One turn moves each row of this set onto another row. After a few examples, where does it send each row asked below?
sapa: [ 261, -273, -176,  331,  141, -153,  -34,   41,   -3, -259, -289,   32,
 -123, -250,  254, -240, -203,  116,  219, -149,  105,  -67]
kisi: [ 126, -264, -156,  379, -153, -191, -201, -140,  -26, -188, -461,   54,
 -239,  -53,  231, -172, -263,   90,  283, -157,  103,   63]
Bazo: [-134,  -66,   54,  173,  134,  -66,  -72,  -57, -226, -201,   22,  302,
 -362,  489,   65,   91,  356,   53,  -70, -361, -105,  -41]
nuzil: [  29, -272,  -14,  -38,   27, -125, -562, -466, -492, -186,   -9,  291,
  152,   89,  270, -104, -112,  -83,  -21, -114,   63,  -51]
vuzo: [ 330,  -39,  -21, -200,   55,  -65, -122,   85, -185,  -33,   71,  250,
 -267,   11,  467,  247, -241,  -17,  217, -380, -190, -333]
fuzi: [ 183, -188,   87, -267, -127,   -9, -179,   68, -143,  -28,   57,  242,
 -163,  212,  554,  316, -266,  -45,  152, -158, -207, -252]
bov: [ -79, -161,  -41,  175,  230,  -11, -163,  -48, -185,  -93,   98,  283,
 -382,  477,  116,  181,  318, -108,  -82, -344,    7,   56]
fabag: [  15, -361,   89,   39,   55,  -32, -529, -420, -364, -211,   54,  211,
  146,  -53,  163,  -87, -110, -117,  -64,   68,   23,  -12]
gido: [  52, -393,   62, -162,  140,  -40, -426, -430, -365, -244,   36,  247,
  198,  -92,  290,  -61, -108,  -24,  -87,  -41,   73,  -62]
dimu: [ 228, -319,   78,  213,  260,  134,  -64, -183, -186,  -38, -344,   50,
 -109,  453,   69,   87,  404,   35,  -43, -136,  132,  -41]
lezad: [  84, -289,  -73,  -83,  189, -115, -492, -411, -431,  -84,   -2,  276,
  113, -133,  117, -118,  -96,  -61,  -82,    8,   61, -173]
rav: [ 211, -178,   62, -320, -101,  -21, -106,   10,  -35, -166,  -76,  223,
 -231,   97,  561,  373, -248,  -42,  208, -262, -122, -196]
sul: [-116, -266,  -11,   86,  294,    1,  -23,  -13,  -90,  249, -141,   -1,
 -363,  395,  282, -199,  257,  152,  -24, -282,  -30, -169]
lobu: [ 156, -243,  -90,  -75,  144, -116, -541, -359, -370, -288,  -17,  238,
  235, -109,  139,  -85,  -54,  -12, -114, -123,   56,  -18]
Puze: [ 139, -357,  -89,  379, -137, -105,  -85,   17,   86, -146, -324,   37,
 -231, -117,  230,  -91, -308,  140,  254,  -44,   -5,   29]
zifez: [ 295, -146,  -89, -348,    6,  -70, -114,  136, -135, -120,  -86,  301,
 -119,  161,  521,  327, -190,  -96,  139, -137,  -66, -328]
kuze: [-149, -180,   87,   88,  202,  -44,   35,  -30, -145,   50, -198,   51,
 -290,  422,  217, -261,  332,  251,  -27, -267, -103, -226]
Sufu: [-108, -155,   49,   79,  143,  -14,  -46,   54, -126,  225,  -22,   54,
 -254,  487,  197, -208,  298,  144,  -83, -282,  -28, -159]
zekem: [ 184, -127,  -33, -262, -152, -105, -166,   67, -157,  -83, -138,  244,
 -166,  311,  661,  215, -258,  -29,  233, -282,  -95, -251]
Dadi: [ 127, -189,  176,  181,  152,   72,  -33, -182, -227, -191, -345,  108,
 -115,  477,   29,   44,  464,  118,  -30, -167,   24, -119]
migi: [ 217,  -28,  -74, -413,  -34,  -91, -250,  104,  -75, -148,  -35,  213,
 -135,  122,  535,  241, -182,  -39,  120, -326, -172, -231]
Fod: [ 175, -151,   70,  -80,  230,  -26, -500, -382, -345, -332,   37,  161,
   85, -156,  179,  -51,    0, -259,    7,  -90,   77, -124]
Zaka: [  93, -362, -124,  311,  -63, -154, -104, -158,   25, -155, -292,   87,
 -274, -265,  173, -105, -311,  193,  205, -188,   37,   79]
tonil: [ 123, -209, -229,  290,  -27, -189, -139,  -25,   84, -177, -368,   94,
 -367, -229,  126,  -81, -246,    6,  242,  -87,   72,  -17]
Sebib: [ -39,  -88,   44,  225,   69,  -11, -166,  -45, -173,  -55,   60,  228,
 -289,  505,  -19,   84,  369,  -57,  -95, -309,   40,   62]
runav: [ 179, -215,  129,  199,   94,  101,  -40,  -45, -118,   11, -296,    6,
  -93,  513,   56,  -13,  427,   74,  -45, -143,  125,  -77]
Fut: [ 250, -192, -200,  232,  -60, -165, -169,  -36,   73, -144, -434,    2,
 -226, -220,  154, -125, -235,  202,  224, -232,  -13,   -3]

runav moves to Sebib
kisi moves to nuzil
rav moves to Zaka
And these:
Fut moves to lobu
dimu moves to bov
Dadi moves to Bazo
lezad moves to zifez
fabag moves to fuzi
Fod moves to vuzo

